One turn moves every row onto another: examples first, then more rows asked:
J51: [ 0.546,  1.675, -1.702,  1.522,  1.003,  3.039, -0.378, -0.103,  0.547,
 -0.410, -2.063,  0.736]
J962: [ 0.562,  0.188,  2.187,  2.358,  0.529,  1.227, -0.418, -0.682,  0.158,
  1.183, -2.295,  1.198]
J372: [ 1.962,  0.745, -0.636, -0.558,  0.602,  2.363,  0.261,  1.504, -0.285,
 -1.061, -1.025,  0.462]
J410: [-0.753,  1.649,  0.364, -0.707,  0.096,  3.101, -0.087, -2.796, -0.033,
  1.046, -1.562,  0.788]
J347: [ 1.054,  0.034,  1.872, -1.975, -0.060,  2.110,  0.385, -1.946,  0.014,
 -0.346, -2.199,  0.734]
J351: [ 0.674,  2.148, -1.122, -0.511,  0.939,  1.632,  0.471, -0.650,  1.889,
 -0.830, -1.192, -0.140]
J828: [-0.196,  0.045,  3.219, -0.994,  0.651,  3.163,  0.054, -1.593, -0.127,
 -0.159, -0.707,  0.560]
J627: [ 0.566,  0.874,  2.529,  0.285,  1.164,  1.731,  0.458,  1.308, -1.021,
  0.548,  0.035,  1.317]
J426: [ 0.225, -0.030, -0.106,  2.174, -0.222,  2.403, -1.464,  0.868,  0.547,
 -0.102, -0.656,  1.484]
J807: [ 0.966,  0.628,  0.341,  1.691,  0.922,  2.164, -0.717,  0.886,  0.985,
 -1.527,  0.036,  1.474]
J191: [ 0.035,  2.241,  1.756,  1.374,  1.871,  1.909,  0.469,  0.065, -0.403,
  0.667,  0.441,  1.184]
J60: [-0.811,  0.736,  2.797, -0.731,  0.899,  3.564,  0.032, -1.700, -0.174,
  0.093, -0.320,  0.606]
J849: [ 1.160,  0.021,  2.096, -1.101,  0.091, -0.054,  0.595, -0.330,  0.364,
 -0.117, -0.721,  0.326]
J886: [ 1.076,  1.922, -1.256,  0.351,  1.492,  2.974,  0.293,  0.805,  0.188,
 -1.235, -0.937,  0.743]
J430: [ 1.713,  1.379,  1.452,  1.814,  2.305,  1.947,  0.594,  0.008,  0.646,
 -0.755, -0.729, -0.048]
J995: [ 1.078,  0.307, -1.367,  1.335, -0.231,  2.466, -0.786,  0.055,  0.320,
  0.230, -2.846,  0.524]
J674: [-0.916,  0.961,  2.344, -0.117,  0.630,  3.360, -0.261, -2.422,  0.060,
  0.629, -0.412,  0.348]
J734: [ 0.179,  0.488,  0.030,  2.235,  0.740,  2.657, -1.097,  0.792,  0.939,
 -0.986, -0.608,  1.763]
J598: [ 0.888, -0.382,  2.825,  0.895,  0.340,  1.294, -0.109,  0.856, -0.676,
  0.881, -1.647,  1.343]
J511: [ 0.328,  0.763,  1.415,  2.439,  2.227,  3.017,  0.077,  0.396,  0.575,
 -0.330, -2.321,  0.816]
J336: [ 0.652, -0.409,  0.614, -2.567,  0.865,  1.705, -0.562, -0.421,  0.801,
  0.816, -2.569,  0.557]
J24: [ 1.942, -0.247, -0.716,  0.037, -0.502,  1.990, -0.395,  1.082, -0.158,
 -0.177, -2.189,  0.318]
J884: [ 1.526,  0.167,  0.344,  1.299,  0.139,  1.636, -0.837,  1.064,  0.652,
 -1.030,  0.405,  1.031]
J708: [ 0.461,  1.639, -1.103, -1.608,  0.025,  1.802,  0.347,  0.636,  0.751,
  0.060, -0.381, -0.265]
J874: [ 0.019,  1.143,  2.193, -0.848,  2.024,  1.304,  1.200,  0.089,  0.724,
 -1.427, -0.744,  1.332]
J399: [-0.342,  0.320,  2.568,  0.011,  0.151,  2.820, -0.417, -2.720,  0.244,
  0.689, -0.950,  0.111]
J651: [ 0.046,  1.837,  1.500,  2.642,  1.440,  1.605, -0.069, -1.164,  0.333,
  1.034, -0.994,  1.094]
J382: [-0.219, -0.040,  1.099,  2.063,  0.822,  3.172, -0.547,  1.128, -0.414,
  1.322, -2.289,  0.701]
J81: [ 0.097, -0.231,  3.093, -0.541,  0.182,  2.733, -0.216, -2.185,  0.110,
  0.213, -1.133,  0.266]
J412: [ 0.100,  0.812,  1.786, -2.282,  0.928,  3.108,  0.762, -1.174, -0.305,
 -0.801, -1.580,  1.321]
J566: [-0.164,  0.328, -0.743, -1.645, -0.570,  2.345, -0.132,  1.439,  0.388,
  0.482, -1.884,  0.343]
J342: [ 1.026, -0.230,  0.099,  1.567, -0.542,  1.773, -1.285,  0.995,  0.442,
 -0.134, -0.057,  1.031]
J62: [-0.161, -0.066,  1.080,  0.101, -1.044,  0.387, -0.381, -0.988,  0.178,
  1.892, -1.415,  0.227]
J393: [-0.388, -0.015, -0.491, -0.563, -0.018,  2.515, -0.303,  0.655,  1.279,
 -0.186, -3.647,  0.820]
J514: [-2.032,  1.792,  1.159,  0.478,  2.082,  2.561,  0.499, -0.383,  0.696,
 -0.226, -1.449,  1.875]
J223: [ 0.821,  0.115,  0.934,  1.125, -0.045,  2.265, -0.420,  1.256, -0.986,
  1.850, -0.626, -0.233]
J490: [ 0.527,  0.516,  0.985, -0.995, -0.554,  2.074, -0.144, -2.946,  0.175,
  0.806, -2.203,  0.373]
J725: [ 0.147,  0.096, -0.034, -1.309,  0.967,  1.789, -0.930, -1.645,  1.377,
  1.228, -3.106,  0.487]
J142: [-2.140,  1.046,  0.487,  1.021,  0.225,  1.999, -0.464, -1.014,  0.339,
  1.806, -1.838,  1.213]
J105: [ 0.318,  0.621,  0.432, -3.028,  1.701,  2.156, -0.067,  0.002,  0.550,
  0.401, -1.315,  0.705]
J107: [-0.319,  1.792, -0.239, -2.099,  2.287,  2.499, -0.178, -0.946,  1.045,
  0.503, -1.021,  0.682]
J165: [-0.422,  1.469, -0.528, -1.044,  1.834,  2.258, -0.693, -1.964,  1.537,
  1.040, -2.127,  0.534]
J417: [ 1.984,  1.018,  1.152,  0.956,  0.847,  1.470,  0.284,  0.559, -0.301,
  0.585,  0.359, -0.707]
J154: [ 0.155,  1.093, -0.710,  0.116,  0.910,  2.039,  0.083, -0.613,  2.214,
 -0.975, -3.213,  0.495]
J959: [-0.989,  1.838,  0.852, -1.524,  1.022,  3.789,  0.421, -1.732, -0.342,
  0.082, -1.235,  1.333]

J142 -> J849
J490 -> J412
Now these:
J165 -> J336
J24 -> J886
J81 -> J60
J511 -> J223
J884 -> J734
J351 -> J393
J627 -> J651

One turn moves every row onto another: examples first, then more rows asked:
J841: [ 1.121, -1.062, -2.228, -1.661,  0.852, -0.541,  0.019,  2.164,  0.709,
 -0.957,  1.255,  0.729, -1.275]
J951: [ 0.194, -1.733, -2.122, -1.549,  0.557, -0.599, -0.003,  2.268,  0.884,
 -1.160,  1.530,  0.782, -1.917]
J635: [ 0.474, -2.792, -0.152, -0.815, -1.448, -0.166, -0.754,  1.612,  2.439,
 -2.037,  2.093,  0.957,  0.426]
J898: [ 1.327, -0.994, -2.093, -1.705,  0.877, -0.480, -0.111,  2.219,  0.748,
 -0.759,  1.374,  0.943, -1.387]
J910: [ 0.016,  0.008, -1.066,  0.580,  0.927, -2.222, -0.240,  0.335, -0.680,
 -1.209,  1.027,  1.380, -0.368]
J826: [ 1.455, -1.677,  0.439, -1.048, -0.548,  0.271, -1.711,  2.064,  2.410,
 -1.778,  3.266,  1.499, -0.039]
J691: [-1.294,  1.539,  1.117,  0.573,  1.225, -0.302,  0.567,  2.486,  0.649,
 -0.565,  1.174,  1.294, -0.008]
J790: [-0.893, -0.910,  0.580, -1.168,  0.155,  0.867, -1.643,  3.098,  2.576,
 -1.802,  2.307,  1.728,  1.013]
J562: [ 0.399, -0.561,  2.975,  0.797, -0.319, -1.051,  0.372,  1.941,  0.385,
 -2.967,  1.769,  1.786,  0.206]
J782: [ 0.519, -1.499, -1.818, -1.677,  0.556, -0.556, -0.265,  2.285,  1.016,
 -0.779,  1.824,  1.252, -2.087]
J453: [ 0.363, -1.326, -2.143, -1.441,  0.969, -0.463, -0.190,  2.532,  0.691,
 -1.467,  1.817,  0.577, -1.915]
J862: [ 1.217, -0.984, -2.172, -1.706,  0.963, -0.490, -0.056,  2.254,  0.657,
 -0.904,  1.314,  0.760, -1.308]
J400: [ 0.185, -2.275, -0.733, -0.370, -0.448, -0.046, -0.732,  2.210,  1.786,
 -3.398,  2.142, -0.386,  0.703]
J478: [-1.263,  1.275,  1.348,  0.339,  0.756, -0.336,  0.560,  2.231,  0.781,
 -0.072,  1.126,  1.826, -0.136]
J124: [-1.486, -1.398,  0.051, -0.924, -0.019,  0.714, -1.171,  3.050,  2.362,
 -2.349,  1.754,  1.057,  1.313]
J895: [ 1.164, -1.156, -2.150, -1.698,  0.685, -0.553, -0.068,  2.148,  0.750,
 -0.804,  1.218,  0.821, -1.299]
J798: [-1.613,  0.862,  1.080,  0.500,  0.462, -0.486,  0.997,  2.124,  0.835,
 -0.175,  0.710,  1.664,  0.016]
J747: [ 0.427,  0.465, -0.949,  0.530,  1.470, -2.013, -0.568,  0.581, -0.722,
 -1.391,  1.533,  1.316, -0.524]
J303: [-1.296, -1.413,  0.357, -1.101, -0.371,  0.635, -1.224,  2.865,  2.596,
 -1.743,  1.819,  1.631,  1.163]
J606: [ 0.217, -0.744,  2.910,  0.896, -0.448, -1.104,  0.534,  1.939,  0.320,
 -3.038,  1.527,  1.692,  0.273]
J45: [ 1.188, -1.140, -0.190, -0.568,  0.465,  0.397, -1.599,  2.658,  1.753,
 -3.193,  3.326,  0.144,  0.234]
J797: [ 0.665,  0.426, -0.532,  0.303,  1.215, -2.021, -0.717,  0.447, -0.489,
 -0.811,  1.666,  1.978, -0.689]
J323: [ 0.381, -0.420,  2.901,  0.860, -0.068, -1.027,  0.304,  2.093,  0.341,
 -3.167,  1.781,  1.614,  0.273]
J938: [-1.078, -0.852,  0.249, -0.892,  0.458,  0.927, -1.581,  3.272,  2.328,
 -2.354,  2.219,  1.147,  1.171]
J177: [ 0.288, -0.776,  2.793,  0.911, -0.640, -0.897,  0.158,  1.343,  0.892,
 -2.832,  1.604,  2.079,  0.407]
J392: [ 0.226, -0.303,  2.470,  1.227,  0.090, -0.748,  0.037,  1.853,  0.545,
 -3.675,  1.747,  1.295,  0.513]
J670: [ 0.592, -0.208,  2.857,  0.980,  0.001, -0.657, -0.212,  1.656,  0.754,
 -3.088,  1.998,  1.904,  0.307]
J2: [-0.068, -0.802,  2.405,  1.161, -0.495, -0.912,  0.327,  1.506,  0.716,
 -3.355,  1.329,  1.448,  0.630]
J649: [ 0.273, -0.075, -0.735,  0.263,  0.684, -2.241, -0.330,  0.129, -0.415,
 -0.648,  1.159,  2.013, -0.586]
J591: [-1.697,  1.150,  0.862,  0.650,  0.884, -0.416,  0.928,  2.376,  0.631,
 -0.681,  0.742,  1.070,  0.143]
J581: [ 0.699, -1.179, -1.887, -1.596,  1.007, -0.349, -0.420,  2.473,  0.864,
 -1.096,  2.111,  0.981, -2.094]
J371: [ 0.213, -0.573,  2.757,  0.898, -0.247, -1.107,  0.416,  2.088,  0.245,
 -3.259,  1.626,  1.453,  0.355]

J392 -> J2
J606 -> J562
Now these:
J951 -> J782
J303 -> J790
J478 -> J691
J649 -> J797
J400 -> J635
J841 -> J895

